(in the rows, 128 means zero)
Each path is a new rotation, seen through one point. The rows after it are directions, each followed by how far the rotation turns it, in degrees a step (0 if it stays put).
Each turn is a multiple of 5 degrees from 10 to 175, or 0.
Each row of a path follows its step; steps can be skipped.
Path 1:
step 1: [123 127 124 134 132 138 110 128 124 131 128 130 123 135 132 129 127 144
 129 131 125 134 131 130 138 120 128 134 121 125 144 119 124 127 120 138
 135 124 121 130 131 124 126 128 112 123 129 135 130 131 128 124 127 130
 127]
step 4: [133 130 129 128 126 125 131 126 140 131 119 139 118 136 131 126 132 137
 129 126 127 123 123 122 127 131 138 140 131 126 136 127 119 118 127 132
 132 133 131 129 130 139 131 131 115 131 128 144 137 125 122 121 135 120
 129]
step 5: [119 133 121 120 131 122 131 131 123 131 129 122 125 121 132 127 127 141
 129 124 114 116 126 121 119 132 128 141 123 120 132 134 130 133 124 123
 127 123 116 129 123 129 125 131 118 126 126 131 145 127 131 125 125 119
 132]
step 7: [121 131 138 130 121 139 132 133 129 131 134 128 136 125 128 124 134 128
 126 128 133 127 132 127 123 128 132 135 127 124 143 142 130 126 132 118
 141 128 132 133 134 141 137 137 128 133 136 124 142 120 129 121 131 122
 127]
step 8: [121 124 134 133 125 132 122 128 111 128 133 138 128 115 129 127 130 132
 122 129 129 119 113 124 135 136 141 127 128 124 129 134 128 125 126 128
 142 132 129 131 129 130 123 127 119 122 131 132 132 134 131 126 118 114
 127]
step 11: [124 130 131 123 130 138 124 131 122 125 138 128 121 147 124 130 125 129
 118 128 125 129 125 122 140 131 134 129 121 127 134 127 118 124 132 139
 131 126 132 142 133 126 127 129 136 127 138 130 131 127 119 122 125 115
 122]
step 12: [125 129 127 139 138 129 134 131 116 128 133 123 117 133 135 111 128 120
 131 122 127 131 131 117 123 127 126 131 123 126 139 136 123 126 118 136
 134 132 121 125 135 135 124 124 126 127 125 124 132 135 119 118 130 121
 124]
step 14: [126 134 121 124 128 121 134 125 131 129 123 131 129 138 130 129 141 133
 129 120 130 134 135 131 124 129 141 133 117 136 136 137 132 115 130 126
 122 121 124 138 128 125 123 126 122 119 129 123 134 124 117 117 132 117
 124]
step 15: [121 140 128 129 136 132 129 120 134 125 132 119 125 121 131 128 133 126
 133 127 122 131 120 121 123 122 147 129 124 125 128 136 118 131 127 122
 136 122 120 128 126 124 130 120 135 127 130 139 134 133 123 125 135 113
 132]
step 16: [133 128 132 129 120 129 132 126 124 139 131 130 123 135 126 129 131 136
 123 131 124 130 118 121 116 116 126 118 122 121 134 137 115 115 128 122
 134 132 117 132 120 129 131 127 129 128 123 125 130 118 131 128 125 114
 132]
Speeds:
[128 127 127 125 126 130 128 126 126 130 131 129 126 127 128 128 125 128
 127 130 129 123 126 129 123 128 127 128 126 130 125 129 128 130 128 127
 127 126 129 130 126 129 124 130 128 128 129 128 126 129 131 128 129 126
 127]  135
[130 128 126 129 127 130 127 131 126 128 127 126 125 127 125 126 131 129
 128 130 124 129 128 131 127 132 128 126 128 125 126 127 128 127 127 126
 127 130 126 130 130 127 129 130 124 129 126 129 127 129 129 127 131 129
 126]  90
[126 127 124 129 126 126 132 128 127 130 124 131 126 128 131 129 131 127
 128 129 129 128 126 130 128 130 127 132 127 128 126 126 131 129 128 130
 129 127 129 128 127 129 128 126 126 128 127 129 128 129 128 127 126 127
 130]  80
[130 125 127 125 133 128 128 131 127 124 128 132 126 127 129 126 129 129
 130 127 132 127 126 127 126 129 129 131 132 128 129 129 127 127 128 128
 128 129 130 128 126 127 130 128 128 127 125 127 126 126 130 128 127 128
 126]  80
[131 126 127 127 130 128 133 127 131 127 125 129 126 129 129 130 130 132
 129 125 126 128 128 127 129 125 130 126 125 129 127 130 128 132 126 125
 126 129 127 128 129 131 128 127 128 129 129 129 128 128 130 127 129 127
 127]  35
[129 127 132 127 130 130 129 126 129 126 128 128 125 129 127 129 128 131
 126 130 128 127 126 130 128 129 129 127 131 127 124 126 129 127 130 128
 129 126 131 128 127 130 130 126 131 129 127 132 129 130 124 127 129 129
 128]  160
[131 130 129 125 129 126 128 129 130 128 128 128 126 130 128 126 125 124
 126 127 127 129 129 128 128 130 128 131 128 129 129 124 126 128 126 127
 125 127 127 128 130 130 125 128 128 126 124 129 131 130 128 128 126 127
 126]  40
